In the rows, zero is written as 128.
Named moves, each a turn or a mirror, and the order they were made in; the first pair answered
move U:
[128 155 162 142 170  73 128 145] => [148 117 130 109 184  91 155 104]
[121 152 155 105 192  62 142 193] => [142 113 123  71 209  80 170 149]
[156 108 111 109 180 123 153 111] => [129 158 154 153 160 102 115 164]
move Z:
[129 126 153 107 168  87 145 150] => [147  91 116 104 151 125 158  98]
[123  98  98 137 151 130 157 115] => [120 110 100 172 125 140 139 113]
[163 128 109 141 147 121 131  89] => [158 146 120 167 128 121 117 101]
move J:
[147  97 100 120 128 138 149  75] => [104 158 156 126 116  98 108 167]
[116 130 128 131  95 140 112 137] => [124 119 119 131  97 148 120 119]
[128 137 113 203 109 121 111 116] => [128 135 112 203 109 121 115 113]
[145 128 138  96 134 141 122 109] => [135 143 151 101 132 131 110 131]
move M:
[131 135 128 113 129 122 136 147] => [134 137 128 121 136 118 137 145]
[115 158 128 125 139 114 154 161] => [129 146 119 127 155 113 167 143]
[126 140 116 110 116 100 146 157] => [131 143 119 125 130  94 147 153]
Then:
(two moves a pair)
[146 115 120  91 115 136 145 123] => [136 142 139 144  88 136 117 136]
Z M
[127 116 121 126 150 157 134  96] => [110 130 141  98 162 135 131 134]
J Z
[125 147 140 164 143 121 121 152] => [119 143 142 137 149 113 125 166]
U J
[117 128 119 127 108 123 112 130] => [122 119 119 108 126 115 122 136]
Z Z
[128 101 118  63 153 127 157 147] => [ 95 145 146 112  91 133 109 186]
Z J
[111 150  97 131  92 136 100 121] => [114 158 103 144  99 129  98 128]
U M
[123 130 139  80 150  94 127 172] => [116 129 138  73 129 104 119 175]
Z J
[113 115 138  81 128 131 116 134] => [114 121 134 116  95 154 102 118]
Z Z
[110 146 152 142 141 104 110 168] => [118 145 145 180 132 116 108 146]
J U
[133  92  96  85 110 150 144  85] => [ 92 137 138  81  86 124 108 158]
M Z
[ 99 134 110  51  79 132 122 145] => [114 116  91  55  82 146 133 112]
U J
[138 124  94 169 129 148 143 106] => [142 119  92 157 142 144 151 103]
Z U
[126 162 135 198 134 125 118 147] => [143 138 112 202 137 142 132 108]
J U
[114 116 129  64 149 127 134 151] => [ 98 150 147 131  94 138  94 166]
Z U
[138 101 109  84 159 119 136 136] => [141 126 132 135 179  97 128 151]
U M
[137 136 127 186 119 138 112 109] => [151 106 112 128 166 129 147  97]
Z U
[122 151 176 146 152  94 114 159] => [121 102 135  54 118 136 132 127]
U M
[151 110  93  60 148 142 127 107] => [134 164 147 109 173  92 105 170]
J M
[144 110 114 133 142 131 138 114] => [135 128 134 131 152 110 130 143]
U Z
[ 86 123 136 103 120 135 152 168] => [121  96 112 135 152 143 176 114]
M J
[118 137 158  73 143  85 140 167] => [152 101 126  92 172  99 170 105]
M J
[116 145 133 120  66 154 101 147] => [120 127 132  56 121 128 131 160]
Z Z
[144 134 129 160 168 116 129 126] => [118 147 143 119 145 111 112 167]
M J
[128  86  84  84 113 160 139 107] => [115 141 119 186  82 148  97 137]
Z M
[137 117 107 125 155 131 164  71] => [ 87 162 140 111  79 133 113 139]
M U
[121 134 136  92 149 105 133 149] => [111 142 139  96 129 109 121 156]
Z J
[134  92 118  74 143 122 139 150] => [139  82  99  88 114 148 134 123]
J Z
[158 119 127 192 193 107 149 102] => [158  85 101 126 190 126 168  82]
J M
[130 114 103  76 109 124 139  99] => [111 158 136 134  77 113 102 135]
Z Z
[112 153 154 147 130 101 107 177] => [123 124 140  96 166  95 134 167]
Z U
[123 146 152 140 144 133 144 151] => [130 132 143 119 156 133 158 144]
Z J
[140 149 164  88 178  82 139 181] => [181  98  97 147 119 166 145  61]
J Z
[155 144 141 202 135 118 123 109] => [139 156 151 199 110 122 108 126]
M U
[102 152 140 152 119 135 113 159] => [100 129 120 103 101 158 121 143]
U M
[114 128 110 132 107 161 132 131] => [119 145 126 165 145 136 133 143]
Z M
[144 122 133 138 158 119 159 119] => [134 111 117 113 109 151 149 107]
Z M
[150 123 117 190 133 144 133  85] => [136 147 154 157 184  91 139 146]
Z Z
[114 122  97 101 129 164 120  91] => [102 133 103  95 110 167 107 109]
M U
[136 135 128 129 163  98 141 136] => [128 151 135 155 141 104 125 144]
Z U
[ 97 135 151  96  62 159 111 140] => [ 97 143 154 121  60 159 107 139]
J Z
[137 168 135 135 142  94 117 152] => [161 123  94 114 136 129 139  92]
Z Z
[151 131 117 166 158 113 151 108] => [147 135 127 137 175  97 154 128]
J Z
[122 137 103 178 122 139 130 102] => [105 156 133 144 155 101 130 155]
J Z
[113  98 107 111  84 153 141  81] => [106 155 161 181 134  91 125 138]
J M
[137 154 126 156 159 108 151  99] => [136 151 127 136 167 103 155 106]
J Z
[149 141 132 183 111 124 125 107] => [162 109 120 129 157 114 157  97]
Z U
[115 113 121 167  89 193 109  64] => [127 109 120 179 114 185 121  52]
Z J
[115 138 143 152 141 102 122 141] => [131 103 113 126 144 123 144  99]
Z Z
[166 138 136 123 139 118 137 130] => [167 137 132 141 124 132 129 119]
Z Z
[136 129 133 128 178 105 142 141] => [119 145 145 132 154 103 123 165]
Z J
[122 117 132 134  82 156 110 118] => [138  98 120 127 106 156 129  94]
Z J
[162 114  90 145 114 149 149  70] => [145 152 121 193  91 136 120 105]
Z J
[136  95 122  70 143 122 142 111] => [116 139 143 155  79 136  92 129]
Z U
[127 133 141  93 186  77 135 159] => [153  88  91  92 157 130 149  83]
U Z
[141 101  97 142 146 137 137  84] => [135 121 111 180 133 134 123  93]
U J
[141 101 113  99 141 144 151 109] => [115 146 142 151  95 140 109 147]
Z J
[143 121 117 144 166 147 114 105] => [142 115 117 119 173 143 120 111]
J U
[147 103 138 118 161 119 142 117] => [124 140 161 148 126 117 110 152]
Z J
[127 139 112 152 125 137 124 107] => [115 151 131 131 146 110 125 139]
J Z
[148 124 121 106 153 113 141 132] => [151 121 117 105 150 117 145 126]
U Z
[131 158 142 211 104 136 108 119] => [127 172 162 192 147  99 116 154]
J Z
[136  98 113 102 136 149 146  90] => [123 143 159 143 171 101 131 143]
J M
[117 149 135 189 132 114 129 133] => [129 118 121 130 181 103 163 122]
Z U
[136 101  88 105 116 153 152  98] => [126 126  98 155  81 161 126 107]
Z U
[122 126 128 102 148 162 130 172] => [119 127 125 104 135 169 124 171]
Z J
[123  94 101  85  77 173 123 104] => [127 101 102 123  68 177 114  96]
U J
[109 122 151 127  94 130 119 133] => [122 124 159 132 145 101 137 136]
M Z
[161 106 118 100 107 140 120 106] => [151 113 126  95  91 142 108 123]
M U
[159 121 152 102 155  98 138 117] => [152 118 151  85 143 105 135 120]
J M
[142 112 118  77 131 137 143 125] => [143 148 150 146 158 103 131 147]
U M
[113 167 172 169 144  85 126 155] => [145 112 113 172 113 149 146  61]
U Z
[111 120 134 100 143  86 129 136] => [102 119 127  95 100 110 114 131]
Z M
[129 101 112  97 132 130 142 117] => [116 114 127  87 133 120 134 143]
J U
[109 148 118 149  43 165  91 122] => [137  91  92  47 124 150 155  99]
Z U
[122  96 122  85 171 117 165 129] => [100 147 148 179  94 133 108 150]
Z U
[117 144 147  95  87 158 109 125] => [133 121 129  87 103 165 128  97]
Z J
[120 135 124 170 116 146 121 128] => [119 141 136 170 136 129 122 140]
M Z
[142 116 111 111 229  92 143 121] => [149 103  99 106 222 105 149 102]
U Z
[126 165 144 161 168  71 137 164] => [136 162 135 196 160  87 135 142]
J U
